Which row each row swaps with, under one turn or mirror:
The rows were stretched afterwards, more along some directions than others.
mub: [-22,66,318,2,-24,180,-166,-128,-128,-200,-7,-120,-52,-5,18,30,45,-36,145,-91,1,31,152,-54,-78,120,46]
nane: [-6,68,222,-2,213,142,-13,-75,-124,-213,-55,-189,-13,-56,30,-118,114,71,159,-85,17,60,226,135,-175,189,86]
vor: [-77,152,9,130,176,213,-104,-110,-139,-1,-2,-131,96,123,105,28,-103,122,0,66,-102,90,250,8,-151,-38,37]
Zisur: [-289,64,124,24,-10,129,-106,-31,0,-87,-127,25,-52,86,78,-27,56,25,33,-236,-256,283,173,-5,-63,90,87]
Kaba: [21,-2,75,-42,62,72,-42,-5,-72,-143,-2,-223,-32,36,-152,-96,-45,-29,246,-87,42,-46,286,57,-90,46,-49]
Viguf: [-211,55,130,-39,115,120,-4,95,107,-114,-36,-68,-26,38,84,31,2,-28,22,-310,105,25,172,82,-59,155,-58]
Vanu: [-188,40,134,-56,76,70,-7,42,168,-151,98,-68,-86,-14,63,-238,46,16,66,-272,80,-108,147,20,14,108,-132]
napin: [-66,-16,6,96,42,40,-19,80,49,114,-49,-204,30,180,18,-98,-66,165,-154,-63,-68,144,54,161,-140,125,-21]
rones: [-131,-60,185,70,69,103,-184,-181,-18,-40,13,-216,-22,78,-76,-229,58,198,18,-216,-26,24,181,41,-193,271,-5]
Pemel: [-121,-73,66,90,22,69,-55,64,199,62,-24,-87,60,202,116,-58,-92,-42,-7,-132,-46,101,109,129,64,109,-83]
ziko: [-244,74,140,13,84,54,-66,63,66,-109,-11,-46,-18,-47,147,-157,109,-25,-10,-294,161,3,126,-19,-48,85,-45]
rav: [-26,-26,78,-27,50,-18,-92,28,43,36,-73,-160,-5,14,-17,-96,-99,39,-70,-85,-44,44,100,122,-142,224,-29]
gud: [-165,115,165,59,13,165,-170,-111,-10,-80,-69,-134,-102,42,178,-204,-142,103,-30,-197,-23,21,207,-2,-45,29,-59]
Kifib: [-18,22,300,7,59,99,-217,-93,-49,-150,62,-231,-118,48,-168,-148,-22,30,135,-161,80,-116,197,106,-135,280,-50]
pak: [-76,34,56,-72,122,51,5,-63,38,-95,-15,-107,73,-89,136,-141,88,150,-56,-157,-168,176,137,92,-181,100,-72]
Nikab: [-5,80,110,12,-11,65,-109,-1,15,-184,-112,-88,9,114,-47,-161,-30,-3,55,-51,137,-50,113,109,19,-5,-15]
lopun: [-160,15,103,-14,146,31,-16,-54,53,-43,-100,-2,46,-65,1,-19,-18,132,-98,-133,-301,229,181,10,-105,143,30]
Viv: [-2,-18,143,125,141,161,72,-61,-88,-112,7,-148,14,74,-44,-1,97,-10,99,-51,17,-54,186,258,-75,201,-7]
mun: [-135,229,95,-129,0,62,-135,14,10,-152,-149,30,-58,14,-3,-59,-44,-68,12,-25,-149,152,158,-39,-137,6,26]
lired: [-218,98,100,-85,123,61,-170,67,58,-48,-67,15,78,67,2,-97,-70,18,24,-129,-210,244,191,26,-171,113,15]
sipu: [-88,109,58,-56,94,45,-93,-40,-49,-157,-205,-10,1,-60,-27,-51,19,46,-70,-57,-353,212,129,56,-253,65,-5]
kazi: [110,-30,69,143,131,49,-80,-153,-157,-251,15,-294,-132,63,-55,-52,104,55,133,22,-143,-15,96,101,-90,173,-27]
Safig: [-154,4,278,40,-23,116,-184,-65,-112,-112,-59,-190,-62,10,-15,-52,66,-37,204,-88,105,-9,95,-64,-41,53,57]
rok: [-23,-119,94,65,20,84,-126,-119,-74,-60,-125,-134,-47,120,-52,-3,-4,64,155,-9,-18,1,45,46,-3,73,67]
Pudob: [-99,59,49,6,91,74,-105,67,31,-142,-39,-182,67,-80,70,-33,126,-36,25,-255,-15,105,197,27,-109,144,-72]
mup: [-222,-35,196,69,164,166,-47,-64,28,-82,69,-209,-6,153,124,-25,55,41,186,-221,-42,-24,122,-44,-6,74,-56]
rol: [-175,107,165,58,-33,141,-184,-19,26,21,-24,-152,111,126,86,-72,-104,14,17,-157,-153,224,118,-43,-86,-29,-68]
Gofug: [-98,-211,101,31,34,34,-8,12,-66,52,82,-157,21,23,38,-127,63,92,48,-108,128,-54,-26,51,32,146,-33]
Taton: [-160,25,54,99,50,34,-207,-38,38,-89,-11,-61,-40,117,-48,-40,6,92,-15,-78,-158,13,201,-46,82,72,-101]
Gonum: [-90,54,-2,8,41,136,18,-45,33,-20,-74,-69,62,135,230,-15,-60,21,-40,-145,-184,178,100,88,-29,40,-95]
dofin: [-90,-129,166,104,90,19,-61,-56,34,24,-41,-62,94,104,19,-53,24,192,18,-59,-86,105,5,46,91,127,110]
sif: [-45,-55,78,-71,39,118,-219,-169,-73,-49,113,-208,-6,34,51,-94,-17,98,55,-116,118,-15,179,50,-112,195,6]
buri: [-28,101,299,-15,60,163,-118,-145,-91,-80,-4,-119,-75,14,49,-210,-55,39,13,-130,-119,66,5,11,-197,80,-64]
sipin: [-21,-60,227,-28,119,-3,-96,-3,102,-88,-63,-136,-22,-33,14,-159,126,147,90,-53,-37,142,70,14,-77,132,76]
Zeka: [80,94,222,8,57,14,-38,-35,-85,-204,-133,-66,-122,-75,-112,-131,62,-13,44,-72,124,-86,171,61,-12,76,-16]
gepa: [70,-66,151,-74,44,9,38,-16,-1,-127,-118,-107,17,-6,-194,-5,-3,27,78,-13,25,-21,152,150,-57,222,34]
Ver: [-27,-5,211,47,-54,44,-89,-22,-26,-218,3,-154,-29,69,-249,-57,158,-63,127,-156,-7,-34,91,92,-50,224,-44]
pofa: [65,140,299,-3,9,149,-90,25,-84,-149,-59,-90,-48,109,-97,-126,-30,7,103,9,75,-38,169,96,-22,129,-36]
kupif: [-255,15,87,54,110,22,-109,-81,59,-126,88,-209,-75,-6,-49,-116,5,34,75,-279,-133,-31,194,-88,-82,26,-133]
Kun: [49,23,231,106,19,220,-137,-268,-131,-150,13,-208,47,87,-27,-170,-70,64,185,-73,-37,24,123,70,-67,38,63]
gevo: [-32,-25,82,18,183,123,-39,-45,-87,-165,-18,-206,-5,6,-17,-106,111,141,58,-39,-144,-13,246,-16,-109,162,-151]
veb: [-16,111,324,-27,-5,124,-63,-121,41,-97,-37,-66,10,138,41,-258,-121,52,-22,-241,-47,75,122,131,-82,125,-86]
pedi: [-228,-74,96,47,83,107,-178,-117,-99,-78,93,-196,24,-156,38,-86,164,162,34,-202,-234,92,213,-58,-76,184,-42]
Zeda: [-83,165,77,44,122,135,-169,-35,-17,-136,36,-189,19,3,51,3,-141,-19,55,-83,-71,32,388,-86,-97,-54,-95]
zoz: [84,-11,188,95,39,146,5,-79,-5,-31,55,-244,65,222,13,-181,-4,95,66,-90,65,-71,29,82,-66,77,-145]
vefov: [-143,61,11,17,115,45,-89,-40,59,-150,92,-162,-40,162,141,-92,-91,-28,26,-192,-200,107,131,99,-96,130,-130]
faz: [-60,-28,-69,117,96,94,-104,38,48,93,-48,-164,82,131,8,129,-12,114,-55,63,-98,179,233,54,27,72,5]
ruved: [-151,-9,67,-2,231,94,-45,-176,-76,-138,109,-245,50,-98,136,-73,-7,42,114,-255,-53,-82,209,1,-177,194,-133]
Nov: [-119,33,83,94,65,119,-55,58,13,-44,30,-249,-40,161,-153,107,-21,10,100,-87,5,-72,258,169,-46,166,-20]
lig: [-83,-18,-124,105,205,38,-66,-39,-123,-199,62,-136,-123,-37,167,-54,-28,-24,78,-177,-30,-151,237,0,0,6,-95]
lopug: [-148,-89,203,-100,82,131,-162,-53,-8,7,54,-170,32,24,47,-73,62,119,86,-63,-24,141,162,20,-113,261,45]
Lato: [42,51,114,159,36,163,-25,-52,56,-157,-13,-221,-76,147,-83,-207,59,116,19,-74,-46,-74,183,169,-44,169,-72]
bipep: [102,80,145,37,123,138,-48,-56,-99,-205,51,-184,-57,194,43,-123,-55,52,87,-143,-113,12,114,206,-211,197,-9]
gab: [-44,-57,233,-14,116,111,-29,-95,-81,-176,-26,-89,38,-10,-78,-53,-28,-37,211,-161,35,-52,91,144,-86,78,36]
ruget: [-30,43,146,-72,-9,196,-147,-136,-182,-99,7,-92,91,7,115,-78,4,33,88,-31,80,32,110,39,-161,139,45]
tinu: [23,67,-4,108,175,130,-152,-48,-123,4,60,-118,63,169,-108,84,34,114,-28,150,-148,102,271,48,-63,130,5]
fel: [-140,-37,34,-19,42,-41,-39,139,99,0,27,49,70,147,-176,23,67,-30,58,-97,137,-64,140,-11,114,99,-97]
noki: [-89,93,84,118,150,89,-8,-51,-43,-172,-94,-64,111,125,1,107,151,77,22,-62,-184,121,139,104,-72,223,42]
pagu: [-179,-113,202,73,71,101,-143,-57,-30,-63,51,-103,-12,10,-31,-158,132,61,108,-148,60,-98,16,55,47,163,27]
med: [-52,55,65,18,37,58,-134,17,114,24,-47,-184,33,127,-55,-153,-60,130,-79,-101,-105,58,45,123,-134,88,-62]

gab pairs with sipu
Pemel pairs with sipin
gud pairs with pofa
noki pairs with ruved
buri pairs with Nikab
faz pairs with lopug
rol pairs with Safig
nane pairs with Gonum
fel pairs with rones

